Each row has a name. After each piece below comes the name of the row it's from, unless a question asks for something else. Each question is about the rows just above it.

Columns, left to right: C L Z W A Q H F X G
553, -230, -203, 578, -431, 2, -215, 817, -53, -75 -> q_147
440, -307, 241, 562, -132, 0, 169, 555, -497, 668 -> q_45
-262, -194, 583, -248, -430, -3, 457, -154, 189, 252 -> q_69
440, -307, 241, 562, -132, -1, -117, -26, -121, 265 -> q_715
440, -307, 241, 562, -132, -1, -117, -28, -121, 265 -> q_336
-431, 2, -215, 818, -53, -75, 169, 555, -207, -486 -> q_606
which: 0, 169  q_45
-431, 2, -215, 817, -53, -75 is in which row?  q_147

Columns, left to right: U E R B S N Y
143, -249, 26, 467, -165, 32, 228  q_142
400, 138, 169, -111, -14, -172, -175  q_336
138, 400, -223, 1, -187, 202, -151  q_147
87, -57, -92, -425, -110, 427, -352  q_69
195, 361, 53, 219, 265, -101, -10  q_985
135, -274, -27, 745, -108, 58, -317  q_606
-166, -132, 234, 174, 72, 198, 361  q_715
Which column holds -172, 202, 427, -101 top down?  N
Which row holds 198, 361?  q_715
which: 138, 400  q_147
Which column holds 400, 138, 87 top down?  U
-57, 361, -274, -132 is in which column, read top down?  E
Which row holds -165, 32, 228?  q_142
Which column holds 467, -111, 1, -425, 219, 745 top down?  B

Columns, left to right: K J P T V M D
239, 27, -89, 368, 366, -327, -48 = q_443
235, 24, -96, 371, 370, -333, -45 = q_779
59, 20, 0, 99, 117, -95, 0 = q_715
-164, 294, 58, 52, 77, -23, 223 = q_557
181, 23, -65, 281, 288, -257, -32 = q_606
-380, 688, 716, 7, 143, -56, 516 = q_45
11, 63, 52, 58, 82, -59, 35 = q_336
which: 52, 58  q_336
The row with 59, 20, 0 is  q_715

Columns, left to right: lipe subo Lador dusu sureb Miken Degi
629, 453, -663, -661, -624, 516, -80 = q_557
-623, 483, -593, -443, -134, -188, -363 = q_45
-510, 629, 572, -716, -658, -624, 516 = q_69
825, -594, -257, -553, 5, -247, -536 = q_336
-551, 453, -663, -595, 36, -145, -464 = q_147
The row with 629, 572, -716, -658, -624, 516 is  q_69
which: -551, 453, -663, -595, 36, -145, -464  q_147
which: -663, -661  q_557
Which row holds 453, -663, -661?  q_557

Columns, left to right: lam lomod geve Tir nuz
143, -43, 414, 61, -151  q_848
383, -325, -30, 365, 278  q_779
687, -43, -399, 455, 545  q_443
162, -109, 68, 119, 51  q_147
449, -398, -47, 460, 347  q_557
454, -399, -43, 455, 350  q_336
which: -399, -43  q_336
which: -399, -43, 455  q_336
Which row holds -399, 455?  q_443
365, 455 is in which column, read top down?  Tir
Which column holds 68, -47 top down?  geve
Where do 162, -109, 68, 119 appear?  q_147

Columns, left to right: safar kug zel gova kepov zokis Gom sege buvu vusu
39, -234, -130, 207, 130, -217, 0, 109, 279, 30  q_147
-554, 623, 546, -702, -552, 636, 329, -680, -717, -524  q_557
-554, 623, 546, -702, 130, 109, -217, 279, 0, -185  q_443
which: 130, -217, 0, 109, 279  q_147
279, -717 is in which column, read top down?  buvu

Columns, left to right: duk tusuz Rana naro tenez befa kep pagek Rop
-52, 160, 38, 104, 458, 90, 35, 382, 159 = q_69
-22, 51, -41, -58, 1, -72, -120, 24, 25 = q_606
-54, 206, 98, 567, 259, 401, 140, 96, 119 = q_443
53, -174, -42, 21, -385, -106, 161, -349, -85 = q_779
-18, 277, 293, 368, -26, 325, -373, 89, -138 = q_45
13, -119, -130, -102, -124, -148, 17, -84, 40 = q_336
-61, 597, 565, 897, 210, 768, -194, 190, -309 = q_557
-106, 325, -148 is in which column, read top down?  befa
Which column holds 25, 119, -85, -138, 40, -309 top down?  Rop
Which column holds this, read top down? 21, 368, -102  naro
-174, 277 is in which column, read top down?  tusuz

Columns, left to right: tilug leta Fudat tiku
-209, 78, 188, 478  q_443
101, -8, -122, -240  q_336
120, -6, -73, -256  q_848
-311, 116, 299, 768  q_985
-212, 48, 204, 508  q_715
-112, 51, 107, 257  q_779
299, 204, 107 is in which column, read top down?  Fudat
Which column holds this, read top down? -122, -73, 299, 204  Fudat
Which column holds 768, 508, 257 top down?  tiku

Columns, left to right: lari vir zeze tisi Zozer sodo
-177, 22, 200, -55, -11, -41 : q_142
-256, -88, 266, -113, 733, 10 : q_779
277, -740, -655, 747, -89, -14 : q_557
733, 266, -113, -88, -256, 109 : q_848
277, -740, -655, -234, -89, -238 : q_606
277, -740, -655, 747, -89, -238 : q_45
Which column holds -655, -113, -655, -655 top down?  zeze
Which column holds 22, -88, -740 top down?  vir
which: -256, -88, 266, -113, 733  q_779
The row with 277, -740, -655, 747, -89, -238 is  q_45

Columns, left to right: nele gamip rabez kulo fumu Zaso
812, 726, 392, 134, 519, 49  q_69
444, 696, 436, 348, -604, 71  q_557
418, -561, 646, 688, 795, 470  q_606
-10, 419, 17, -763, -113, -813  q_443
444, 348, 436, 696, 399, 419  q_147
163, -762, -701, 210, 558, 266  q_779
-10, 419, 17, -763, -113, 49  q_985
which: 444, 696, 436, 348  q_557
-10, 419, 17, -763, -113, -813 is in which row?  q_443

